The rows of R fall into 3 groups, which share some directions, and each row is roughly a mix of its group's hidden directions, except one row that fits no group.
R, 110 rows:
[[ 44  11 -13  -2 -24 -29  34 -16 -15   6]
 [-11 -32  -8 -22  28  31 -16  28  24 -16]
 [-10 -16   1   3  52  25 -36  -9  -9 -11]
 [ 17  -1  -1 -17 -40   3 -20 -26  41 -15]
 [  3  29 -39  11   3  41   6  26  14 -13]
 [ 13  23   2 -17  40 -20 -13  26 -38   3]
 [ 11  22 -23 -26 -48   0  -7   7  32   6]
 [-20 -38  37   3 -15 -13 -19 -26 -16  21]
 [-14  38   8  -4  45  26 -23 -15   1   3]
 [-23 -21   6  28  17  35 -15  21  31  18]
 [-29  30   5  13  47  10  -7  20  -9  21]
 [ 23 -45  14   1 -25 -28  17 -27   2 -10]
 [ 12 -34  43 -11 -28  -7  14  29  10   1]
 [ 39   2 -42 -10 -17  16  29  -6 -13 -16]
 [-22 -23   3 -15   1  27  -7  34  27  36]
 [ 10  26 -29  15  23  41  -5  21   1  27]
 [-22  33  15  17  52  -4  -6  -1  -8  18]
 [ 14  47 -22 -17  -6 -22  11   5 -38   5]
 [-44   3  -4  -3  21   6 -36 -14 -21 -28]
 [ -6  15   9  28  -8  32  -7  16  31  42]
 [ 15   9 -50  18   4  13  -4   8  41 -10]
 [  0  37  -8  -8 -26  24 -25  -7  42   3]
 [ -8  41  25 -21 -10  36  -1  28   8  15]
 [ -1  34 -17 -18 -32  22 -13  10  38  18]
 [-10 -20 -38  13  31  19 -20 -21  28 -15]
 [  4   0 -27  -4  -5 -41 -12 -50  -7   9]
 [ 18  20  -3  -7 -46 -33  31  10   1  11]
 [-45  24  42  15 -15   8 -19   1   4   7]
 [ -6   4 -13  10   0  66  -6  10   7 -19]
 [-10  48 -32 -19  -7   7 -11  34   6  10]
 [ -4 -16  68  -1  -8   7   0   2 -13   7]
 [ -7 -45  21  20 -10   8  -4  -4  46   2]
 [ -6  -3 -10  43  -1 -31   0 -40 -27   2]
 [ 14 -11   4  13  19 -30  22 -17 -47 -22]
 [  5 -29  14  15 -38 -12  13  -3  46   8]
 [ -6 -39  16 -11  45 -16 -23 -20  -4 -10]
 [-42   5  13 -17  18  -9 -36 -15 -19 -26]
 [  0   0  20  15 -58  -2  21  -3  21  18]
 [-11 -16  36 -25  -1  20   0  37  34  -1]
 [ 19 -33  -7   3 -22 -36  32   5 -29 -11]
 [-28  29   5 -17 -13 -16 -17 -23 -32 -32]
 [ -3  12 -12  33 -16  18  -3 -43  38   3]
 [  4 -26  17  21  32 -22  10 -18 -37 -23]
 [-12  52   8  13  30   9 -25 -19  13   0]
 [ 16 -27  22  23  -9 -40  13 -33  -1 -15]
 [-12 -27  -3  -8  33  28  -6  43  18 -15]
 [-29 -43   6  -9  17 -20 -20  -9   2 -36]
 [ 15 -38   1   7 -25  -1   9  11  51  -7]
 [ 20  45   0  19 -42   2   0   9  -4  25]
 [-16  -1  15   2  43  45 -18   8 -15 -14]
 [-10  35  -7 -15 -12  31 -16   8  38  27]
 [-24 -16 -36  25  20 -14 -35 -23  -3 -12]
 [ 14  12 -49  27  21  19  -2 -17 -23  11]
 [ 17  48  -7  17 -30 -11  -8 -24 -12  23]
 [-27 -24   0  15  26  32 -17  32  27  -2]
 [ 44   8 -10  -2 -23 -31  35 -14 -14   6]
 [ 12  -4  39 -12 -35 -39  16 -10  14  11]
 [ -9  32  11  33 -15 -11   3 -35 -33  15]
 [ -4  17 -16  10  21 -24  25  26 -48   1]
 [-16  -8  -4  24   8  49 -12 -27  28 -12]
 [-13  28 -12  -3  43  34 -10  13 -28 -11]
 [ -4  20  -3 -15   8  58 -28 -13  13  -8]
 [  0  42   2  -2 -17  10 -23 -21  46   7]
 [ 10   3  -6 -39  19  38  -1  39  15  -4]
 [ -7  28 -20 -20 -29  14  -8  27  33  26]
 [-10 -39 -19  47  28   1  -7  -2  10   8]
 [ 32   1   7  35 -11 -21  34   3   3  35]
 [-25 -46 -13   7  22  -9 -22  11  23 -24]
 [ -8  20  15   1  24  48   3  37 -13 -11]
 [ -4  11 -32   6   6  56  -2  16   8 -22]
 [ 14 -40  -5  15  21  23   4  21  36  23]
 [  9 -48 -10  -2 -32 -18  22  26 -13  -6]
 [ 36  11  21  -4 -34 -17  41   4   1  15]
 [ 24 -22   1   7 -36 -14  11  28  42   5]
 [-17 -25 -13 -12  29  32 -21  30  25 -14]
 [ 37   7  -5   5 -29 -37  32 -20 -12   6]
 [-13  29 -29  -5  -8 -28   5  48  -6  11]
 [ -7   5  17  17 -40  28  30  21  29   3]
 [ -8  25  -6  -9  37  37  -2  26 -26 -17]
 [  5 -37   7  16  19 -23  13  -1 -42 -26]
 [-26 -35  27  14  25  35 -13 -10  17  -9]
 [ -2 -28   3 -36  30 -27   9  27 -22 -15]
 [  3  48  -3   0 -23  21  -4 -14  35  23]
 [-11  44   2 -16 -29 -19   0 -15 -30 -24]
 [ 21 -44  18   6 -15 -29  25 -27  -8  -4]
 [-24   5  -1  10  36  38   3  30 -23  18]
 [ 10 -32  12   5 -40 -28  15   2  36   9]
 [ -7  -2   2   8  42 -25  23  12 -44   9]
 [ -1 -17 -46  12  26  11 -18 -16  34 -15]
 [  7  15 -18 -29 -40  16 -18   3  40   2]
 [ 48 -12  -5   1 -23 -14  43  -3   3  12]
 [ -9  11 -15   9  24 -26  22  33 -44   5]
 [ 30  16 -13   1 -39 -29  10  33   9  18]
 [  1  31 -14 -17 -36  17  -8   7  40  22]
 [ -4   9  -7  37 -12 -38   0 -38 -25   4]
 [  6 -40  16  -2 -37  11  -5 -11  41   7]
 [-37 -14  25   3  40  14 -28 -11   1 -17]
 [-27 -35   6  19  25  29 -12  25  25  -3]
 [ -2   8  51 -10 -13 -26   6 -11 -33  18]
 [ 26 -14 -24  12 -13 -43  17 -31 -16  -8]
 [-48 -12   2   4  26  11 -39   4   3 -20]
 [ -9   4   1  30  -1  58 -13  -6  25  -6]
 [ 37 -18   4  21  -6 -25  30  12  22  31]
 [ 22  -2 -15  -1 -44 -45  24   4  -2  -4]
 [  8  49 -26  14   9  31   8  26   9  -6]
 [ 14 -13  -2  20  -4 -60   8 -25 -10   5]
 [-16 -27  17 -39  -1 -20  -6  13   8 -42]
 [ 24  -6 -15   0 -32 -46  19  -6 -18 -24]
 [-12 -10   7   8 -55  -4  14 -38   6  13]
 [ 21  31  -7  26 -45  -8   0   1  19  26]]
One row of each group comes first, with its name. Which group is each row after those in?
[  4  33   0   5 -51  20  24  20  -7   9]
Z
[ -7   5  -6  17  29 -29  23  22 -47   0]
X
[-40 -13 -12  -5  29  20 -38   2   1 -24]
K

[  8  -7  -2  48 -18 -39  14 -22   0  18]
K
[ 18 -19 -17 -10 -47 -32  26  16  -2   2]
X
[-25 -24  25  13  26  45 -20  -7   2  -7]
Z
[ 21  27  29 -20 -24  22  30  24   3  15]
K
[ -3  43   5  -4 -38 -28   8 -16 -25 -14]
K
[ 26 -41   4  -6 -39 -20  15 -21   5 -14]
X
[  0 -24  25  -7 -24 -46  13 -25  -8 -21]
K
[ 19  32   0  11   7 -25   0 -40 -21 -32]
X
[-43  18  38  24  -6  10 -18 -17 -14   7]
K
